One turn moves each row of this set onto another row. After a few examples, where does it send each row asked below?
G: [2,-4,1,2,3,-33,8,-23,17,-26,1,5,13,-6,-9,-3,-32,18]
Y: [-4,-1,9,-9,-23,4,22,-28,10,1,-11,0,10,-13,-2,-19,-15,-32]
Q: [11,3,6,0,3,-16,4,-28,28,-1,-5,10,2,-9,-22,-10,48,12]
Z: [6,16,18,6,4,23,10,-19,-4,-7,-3,-9,18,-4,5,-23,-16,-1]
M: [12,-7,8,4,-10,-16,23,-21,2,11,13,-4,9,-3,-11,-13,50,13]
S: [12,0,12,-6,-5,-7,7,-30,29,-1,1,10,-4,-3,-25,-1,50,12]
V: [3,-6,-9,5,-5,15,14,-22,1,-6,5,19,12,-25,-6,-20,-10,-35]
B: [13,-14,-4,-1,-2,-7,29,-23,3,20,16,9,4,-7,-20,0,47,12]
K: [7,-5,15,-3,-12,-16,5,-21,9,-39,21,0,3,5,-11,4,-22,19]
N: [11,-9,-4,1,2,-24,30,-24,10,24,1,3,15,-7,-17,-12,42,12]
U: [8,12,3,2,20,19,20,-24,9,4,-3,-1,28,-4,-10,-22,-26,-6]
D: [25,-10,-12,3,6,-9,11,-14,1,0,27,22,-11,-12,-24,21,-11,2]
X: [14,-3,0,-3,7,-9,9,-31,34,4,2,15,2,-5,-32,-5,46,11]
E: [9,7,13,-8,6,36,22,-25,2,3,7,1,12,1,-8,-5,-22,-3]
W: [23,2,23,6,-18,-23,4,-11,1,-22,30,-14,-2,11,-15,-6,1,1]
R: [8,-12,-6,-4,6,-13,11,-23,13,-25,21,18,4,-5,-20,13,-30,17]
J: [6,-5,7,-3,-16,15,23,-24,11,-13,19,0,18,-1,-16,-25,-7,-38]
T: [11,1,1,1,1,-49,13,-21,16,8,-12,-3,6,-8,-14,-6,-20,2]

Q goes to X
N goes to B
Y goes to V
Now find these:
K goes to G
U goes to E
T goes to D

One turn moves each row of this set onto another row. After a few examples, where does it send each row asked below?
bif: [-1,-22,-21,12,-5,-26,9,-36,36,1,18,-28,-3,-2]
nomo: [8,-15,-38,-11,10,-10,-5,-34,39,36,33,22,7,-15]
Dosel: [52,-12,-48,-6,2,-5,8,-6,40,7,1,11,-21,17]
Vem: [28,-23,-52,-9,-6,-13,2,3,26,-2,31,-3,-26,-1]
viba: [23,-15,-22,3,8,-16,-10,-27,53,4,9,-40,-17,-6]
mires: [12,-30,-46,18,4,-9,-3,-39,35,25,5,16,20,1]
Vir: [23,-23,-39,-6,-23,-4,8,3,41,22,-2,18,-16,-2]
kabev: [20,-19,-49,-8,19,-21,-11,-10,63,19,-11,25,-9,-3]
muruk: [22,-13,-35,-2,3,-19,34,8,27,4,26,0,-8,3]
lig: [21,-3,-19,-29,3,-16,-10,-26,58,3,-10,-12,-11,1]
Topap: [16,-37,-16,4,-16,-32,18,-8,58,0,12,20,-1,5]
lek: [10,-40,-28,14,-14,-17,-25,-11,50,1,2,0,-18,0]
Sovo: [24,-42,-49,14,-4,6,-16,-16,47,18,0,-2,3,-1]
met: [34,-19,-16,3,16,-10,7,16,48,19,24,-10,-2,-10]
vit: [50,10,-30,-9,3,-14,11,-14,66,6,18,-1,-15,9]
Vivu: [29,-10,-49,6,30,-14,12,-21,49,6,43,3,-25,3]
vas: [14,-47,-62,-15,-3,-13,-6,-14,39,2,20,3,-4,15]
lir: [14,-19,-5,11,-25,-19,12,-9,44,4,13,-2,-12,-18]
Sobug: [12,-36,-51,2,-18,-28,9,-29,31,4,16,-11,-2,-19]
Sasob: [23,-31,-50,3,5,-24,-13,-34,44,-3,9,-20,2,27]
lelur: [31,-18,-38,-1,-15,-10,-10,-22,60,-25,6,1,-14,-14]
surar: [5,-39,-37,0,-3,-43,1,-16,27,32,18,7,-10,-3]
Paf: [12,-1,-15,2,16,-17,-18,-23,56,34,13,-7,-15,-18]
rud: [22,-18,-12,-22,12,-37,0,-37,41,17,5,15,16,12]
Bepun: [32,-3,-17,-13,-3,-37,-2,-43,34,6,36,0,-11,-13]
deza: [6,-32,-25,-19,-3,-28,3,-17,46,-14,43,-2,-4,0]
Bateb: [49,-13,-15,5,7,-34,12,-12,45,11,-4,13,12,15]
seb: [24,-26,-41,-6,23,9,10,-30,25,16,15,-18,-17,-4]
dul: [24,-14,-47,-21,12,-14,-5,-53,42,8,0,6,15,2]
kuzu: [8,-12,-16,9,23,-4,-20,-22,38,24,-2,-6,10,2]
Toket: [22,-14,-41,-5,7,-1,6,-54,55,23,15,-22,6,-2]
roz: [21,-24,-22,34,4,-8,8,-20,41,22,9,-4,-4,-25]
Posu: [13,-11,-16,14,-5,-16,-6,-21,64,15,10,-4,26,14]
kili: [21,-16,-40,-4,0,-8,24,-36,43,-3,21,14,-2,35]
dib: [28,7,-36,-12,24,-33,-5,-9,32,21,10,21,-9,-5]
Suvu: [36,-33,-22,0,-5,-9,9,-3,61,-2,28,14,-7,27]
tok: [41,-9,-25,-19,12,-29,4,-40,71,8,23,18,-11,-3]
puz: [23,-21,-25,-7,34,-26,14,-15,32,18,26,27,3,10]
denad: [16,-20,-16,4,16,-41,19,-13,53,4,43,10,3,1]
Vep: [25,7,-46,-9,15,2,-7,-19,58,19,23,1,-22,-19]

Sovo goes to Paf
roz goes to nomo
Now find these:
met goes to surar
denad goes to vas
kuzu goes to dib

One turn moves each row of this set onto another row. After a few examples, where does it send each row asked below?
balos: [-13,16,4,4,-28,-5,-7,20,-26,9,-16,-20,-5,-23,25,-16,-27,12,2,8,-4,17,-7,14,-16,19,-12]
sil: [-27,13,-23,6,-15,-15,12,-10,-16,-22,10,3,19,14,0,10,-19,13,-28,8,-2,7,-16,18,-4,23,-25]
Gevor: [-28,18,-29,8,17,-1,-16,-1,-4,3,-7,-17,-1,-10,13,-7,-18,2,-9,-6,25,-25,21,1,8,-5,9]
ludit: [-16,12,12,-4,-8,-17,20,14,-9,9,11,13,30,-3,4,23,-27,24,-14,-16,-13,-4,22,-13,2,14,23]
Fogi: [-31,1,-22,5,-20,1,23,-16,-24,-8,-4,17,21,23,-4,-4,-29,7,-4,12,-9,-2,-22,-6,-7,2,-9]
Vage: [-13,-5,3,23,-14,-25,0,1,0,20,-6,11,-3,-8,13,4,-32,25,-15,9,-10,22,12,13,-31,-2,-19]
puzil: [-16,26,-31,3,2,-25,-32,1,4,16,15,-12,4,5,1,16,-1,-4,-8,-6,9,2,-20,-17,2,5,-13]
Gad: [-16,16,31,-16,-4,13,6,11,-2,-10,12,-3,18,-5,-10,-5,-25,-3,-2,5,2,20,7,-28,-1,22,2]
nilur: [-8,33,-18,17,-5,7,9,-18,-12,16,-16,-12,11,23,18,-5,-13,13,-2,-17,-2,2,-5,-25,17,19,0]
divub: [-2,-3,1,-13,-2,-24,-3,10,2,11,-34,16,-20,-3,14,-3,-29,-11,-10,-9,-3,8,3,7,-30,10,4]
povof: [-9,18,-14,9,39,7,4,-14,12,16,3,-2,-3,-11,-1,3,-24,-16,-25,-7,0,-9,-12,-12,-10,15,23]
sufo: [0,27,-27,27,5,-20,-5,-4,1,-10,0,-14,14,20,22,20,-24,15,-13,6,10,-13,-12,-23,7,0,1]
Sut: [-22,10,-11,-17,-22,5,7,-7,-19,-1,28,-21,9,-10,-20,18,-28,24,6,-6,-8,-3,-21,4,-19,10,1]
non: [-9,37,-20,3,23,-2,8,-20,11,6,18,-7,14,-12,15,-17,-16,-15,-6,-9,2,4,19,-21,-13,18,12]
Gub: [-17,4,-11,-6,-32,7,17,-35,-26,4,8,8,24,1,-11,13,-10,16,11,1,-6,-11,-7,-1,-17,5,3]
Nele: [17,11,-10,-3,12,-18,-1,21,-12,-18,-8,-6,7,-30,11,-17,-32,-2,7,1,-16,5,1,17,-23,21,10]
gifi: [-17,25,-17,-3,30,6,-23,-19,-5,0,-11,4,-11,-17,7,9,-7,-8,-12,8,8,-4,-3,-5,16,6,23]
vov: [13,2,-4,22,-26,0,-11,2,-14,-4,-1,8,-4,-29,16,18,-24,32,-2,14,-15,8,-12,7,-12,19,22]
Zup: [-29,-1,-13,1,2,-5,-16,22,-20,-7,4,22,29,-10,-2,7,-23,-1,2,2,3,24,-7,10,25,18,17]
nipud: [-9,18,-18,8,23,-2,-18,-17,-8,19,4,-29,25,-7,-4,13,-5,10,0,-15,-5,20,-23,-5,-9,-12,10]
sitav: [-30,9,-6,-15,-26,-12,-4,-15,-2,-18,18,-22,3,10,-1,21,-22,11,-17,6,-1,21,-21,11,-18,11,-5]
gakeb: [-27,19,-34,7,13,-11,-2,-12,12,9,6,-7,4,1,21,-9,-28,12,-5,-15,-1,2,31,-16,3,-4,28]
fazu: [3,-8,-8,15,-34,7,-7,13,-4,14,-5,17,-1,-18,2,-8,-16,3,-12,3,4,-3,-20,-22,-40,14,-4]
zakeg: [-1,-3,-10,-1,-7,12,-2,27,-11,-16,-22,3,-5,-12,7,-31,-20,5,-6,-23,-2,4,6,-9,-31,-3,12]
refo: [-13,-18,18,13,3,9,-4,1,10,-1,1,0,29,-4,-14,16,-16,0,-29,-5,19,11,0,14,-6,23,11]
ruvuk: [14,13,-7,2,11,-10,-4,7,-15,-23,-14,34,-8,-22,6,6,-18,21,-3,-4,-1,5,26,5,-19,5,-5]
rorag: [0,14,-16,5,-5,-8,0,8,-22,-6,-9,23,26,-28,9,-10,-16,27,-10,10,-14,32,-4,-19,-31,6,-14]
Lotog: [14,-9,-6,10,-17,-12,-15,-2,13,-5,3,18,-13,-13,6,-9,-8,3,1,-11,-19,8,22,12,-21,15,21]
fab: [-28,2,8,3,-22,-19,1,17,-14,3,4,7,32,2,18,6,-22,-20,6,3,24,-11,12,-1,-7,-5,9]
gopi: [-3,19,-4,31,13,14,2,-28,-3,26,14,-14,5,9,-9,1,-17,8,18,-8,1,3,0,-8,1,0,-10]

Nele goes to zakeg
fazu goes to Vage
gakeb goes to gifi
Now find these:
refo goes to ludit
Fogi goes to sitav
nipud goes to nilur

